Read these off the matrix that follows. Indices start at 1.
1) Read off the entry just right of the largest entry.
2) Read off the entry in the top-left corner.
3) Read off the entry in the bottom-right corner.
4) Read off the entry at row 1, column 2.
5) Read off the top-right entry.
6) Read off the bottom entry of the column that holds the smallest entry.
7) Read off the entry directly below the largest entry.
8) Read off the entry just right of 109.
[[132 128 130 125 124 140 109 140 125 126 122 128]
 [155 121 123 122 120 145 124 120 123 128 141 127]
 [124 121 126 124 127 133 134 116 132 127 123 130]]
1) 121
2) 132
3) 130
4) 128
5) 128
6) 134
7) 124
8) 140

Questions about the matrix below. Indices start at 1.
1) Give the entry directly above the largest entry.
2) Give the bottom entry of the column that holds the largest entry.
3) Give the top-right entry.
4) Give the entry in row 2 and column 3.
5) Give the entry at row 3, column 1.
6) Give the top entry of the column that holds the smallest entry.
7) Give the entry in the bottom-right corner.
8) Give the entry at row 3, column 3.
[[134 132 122 108 115 120 129 142]
 [126 128 119 147 131 131 124 129]
 [130 129 102 140 127 129 126 139]
 [134 132 114 111 116 121 129 143]
 [129 129 108 147 130 130 131 133]
 [131 130 101 138 125 128 128 141]
 [132 131  99 131 123 127 130 142]
 [133 131 105 121 119 124 128 144]
 [127 130 157 109 123 123 125 122]]
1) 105
2) 157
3) 142
4) 119
5) 130
6) 122
7) 122
8) 102

data =
132	141	107	156	109	128	148	119	128	136	136	115	139	123
127	108	124	139	126	122	129	110	121	128	113	112	128	142
The entry just right of 141 is 107
Which number is the entry just right of 121? 128
Which number is the bottom-left entry? 127
The second entry on the diagonal from the top-right corner: 128
The entry just left of the smallest entry -> 141
The 1st entry on the diagonal from the top-right corner: 123
The top entry of the column that holds the largest entry is 156
The largest entry in the last row: 142

Read these off the array that follows. Indices start at 1.
1) What is the entry in row 1 and column 2?
2) What is the entry at row 2, column 3?
3) What is the bottom-left entry?
4) What is the largest entry?
5) What is the top entry of the column that holds the largest entry?
6) What is the bottom-right entry?
7) What is the entry at row 2, column 1?
8) What is the entry in row 1 and column 1?
[[126 122 119 133 112 111 132 120 131 129 131 132 131 129]
 [126 134 129 128 120 119 130 129 115 128 137 130 128 129]
 [126 134 134 132 113 130 127 129 115 131 132 128 131 132]
 [125 123 124 137 104 119 133 118 128 132 131 132 137 133]
 [132 126 142 128 118 132 123 131 117 129 132 127 127 122]
 [127 135 132 130 111 120 121 135 105 128 135 125 121 129]
 [123 128 119 133 119 119 138 118 132 130 131 133 137 134]
 [127 137 137 129 111 122 123 135 102 128 139 127 123 128]
 [127 121 125 134 115 122 135 117 136 131 129 133 138 130]
 [128 128 132 131 111 119 125 129 115 129 135 128 126 126]
 [127 120 119 135 112 115 131 120 134 129 128 130 132 130]
 [136 117 144 127 123 130 124 128 125 128 132 128 129 116]
 [134 121 146 129 117 135 122 130 120 130 131 127 129 120]]
1) 122
2) 129
3) 134
4) 146
5) 119
6) 120
7) 126
8) 126

Questions about the grid below. Rows and columns are numbered from 1.
1) What is the entry in row 2 and column 3?
2) What is the entry at row 1, column 1?
3) What is the entry directly below 110?
4) What is the entry in the top-right corner?
5) What is the entry just left of the largest entry?
141,105,121,135,157,129,126,118,110,131,140,126
127,156,129,126,119,136,121,106,136,140,120,101
1) 129
2) 141
3) 136
4) 126
5) 135
